In the rows, 128 means zero.
Rotation paths and how fast each direction turns (degrees each step):
Each turn is a multiple of 5 degrees from 10 to 175, or 0.
Each row of a path follows its step; steps can be skipped.
Path 1:
step 0: [134 137 135 121 122 136 128 134 133 128 115 121 129 116 132 122 128 136
 119 123 133 123 120 131 133 119 131 129 130 124 127 143 139 131 137 121
 125]
step 1: [140 130 119 123 121 139 134 120 125 134 110 125 137 124 138 132 134 132
 124 121 131 136 128 125 140 131 134 131 125 133 122 130 139 128 130 125
 124]
step 3: [134 131 126 124 123 125 131 129 130 118 122 131 130 117 116 141 137 137
 118 120 126 122 127 125 120 116 126 136 120 132 119 129 131 142 130 123
 126]
step 4: [141 129 140 128 124 130 124 124 142 114 115 127 128 118 128 135 128 131
 129 127 129 137 123 131 128 124 127 124 131 131 121 134 139 136 139 119
 127]
step 5: [143 128 127 115 126 124 125 123 120 117 117 128 133 128 132 136 129 135
 121 127 137 137 117 123 135 137 122 127 129 136 131 125 137 123 138 127
 126]
step 6: [135 134 133 117 127 129 147 129 122 123 120 133 128 118 129 133 121 132
 107 127 131 127 124 125 135 123 122 127 129 129 135 128 124 130 136 129
 132]
step 7: [131 117 123 120 124 131 144 123 132 124 118 122 128 116 132 136 128 123
 120 119 128 131 123 128 127 119 117 136 121 129 122 134 128 141 124 125
 126]
step 8: [136 115 129 135 118 123 127 133 136 120 122 129 128 123 137 136 125 123
 119 118 126 134 121 135 139 122 121 127 125 132 118 126 132 125 135 118
 121]
step 9: [140 127 125 124 122 116 132 126 125 117 126 131 125 133 131 134 143 135
 108 125 126 125 127 136 130 133 127 123 122 139 123 131 131 124 136 127
 123]
step 10: [139 134 138 122 121 128 141 115 134 121 125 128 126 116 128 127 139 124
 116 130 128 130 128 132 127 127 124 124 131 136 125 127 115 131 141 129
 134]
Speeds:
[127 124 127 127 127 131 124 131 133 129 128 127 127 126 128 127 126 127
 128 127 131 127 123 127 125 128 129 127 128 126 123 131 130 130 128 124
 127] | 95
[130 130 129 125 126 129 132 129 130 132 127 130 126 131 127 127 128 130
 128 129 131 130 129 124 128 134 129 126 127 130 126 128 124 125 128 127
 126] | 85
Path 2:
step 0: [120 134 125 126 125 122 140 133 132 121 130 122 122 130 118 123 128 123
 126 133 126 142 123 119 134 124 113 130 131 121 124 138 136 122 122 119
 120]
step 1: [128 130 123 124 132 133 135 119 119 124 127 124 124 131 128 112 127 116
 135 124 119 143 126 124 115 124 126 130 127 123 123 131 136 127 124 115
 136]
step 2: [129 130 122 137 134 129 132 127 129 114 126 134 121 129 121 124 122 123
 135 133 119 143 129 120 122 115 123 129 133 114 133 125 127 131 141 128
 124]
step 4: [121 127 117 121 133 127 134 132 125 123 113 128 121 129 128 129 123 130
 136 123 124 142 133 137 127 115 132 124 131 126 140 126 138 141 124 124
 129]
step 5: [133 128 131 126 122 132 132 144 127 127 118 138 119 118 128 118 127 129
 125 141 123 137 124 131 124 111 138 123 133 122 133 131 134 129 127 128
 130]
step 6: [122 131 125 128 132 128 138 133 120 128 130 119 109 123 133 131 130 128
 130 132 133 135 129 140 129 111 135 126 129 119 126 134 132 120 122 132
 120]
step 7: [135 123 124 135 123 128 134 124 126 131 126 122 123 134 118 121 118 123
 125 137 128 135 132 136 128 120 145 125 124 124 136 132 138 124 118 118
 121]
step 8: [125 142 134 131 120 125 130 122 135 134 129 124 116 125 124 124 123 121
 132 139 134 141 117 132 121 118 127 126 124 126 136 120 137 122 129 125
 120]
step 9: [116 126 127 136 127 124 133 122 130 129 125 120 118 128 123 128 139 112
 136 135 117 127 123 129 112 125 134 123 123 124 133 136 130 124 123 124
 124]
step 10: [124 138 129 134 134 128 138 124 142 116 119 133 124 139 122 136 125 119
 134 132 124 137 118 133 131 126 132 125 132 126 135 137 131 121 126 117
 129]
Speeds:
[127 132 133 126 131 127 131 131 130 130 130 132 132 127 130 127 126 128
 126 129 127 129 126 127 128 129 129 129 128 127 125 127 131 126 128 128
 124] | 140
[123 131 130 127 127 129 127 132 126 127 130 125 129 127 129 127 132 125
 129 126 131 127 131 130 127 125 125 126 124 129 125 126 128 125 128 127
 129] | 135
[125 126 128 132 131 129 125 126 130 128 129 132 128 130 129 129 127 129
 127 126 124 127 125 127 125 125 123 128 125 128 128 127 128 127 128 123
 128] | 45
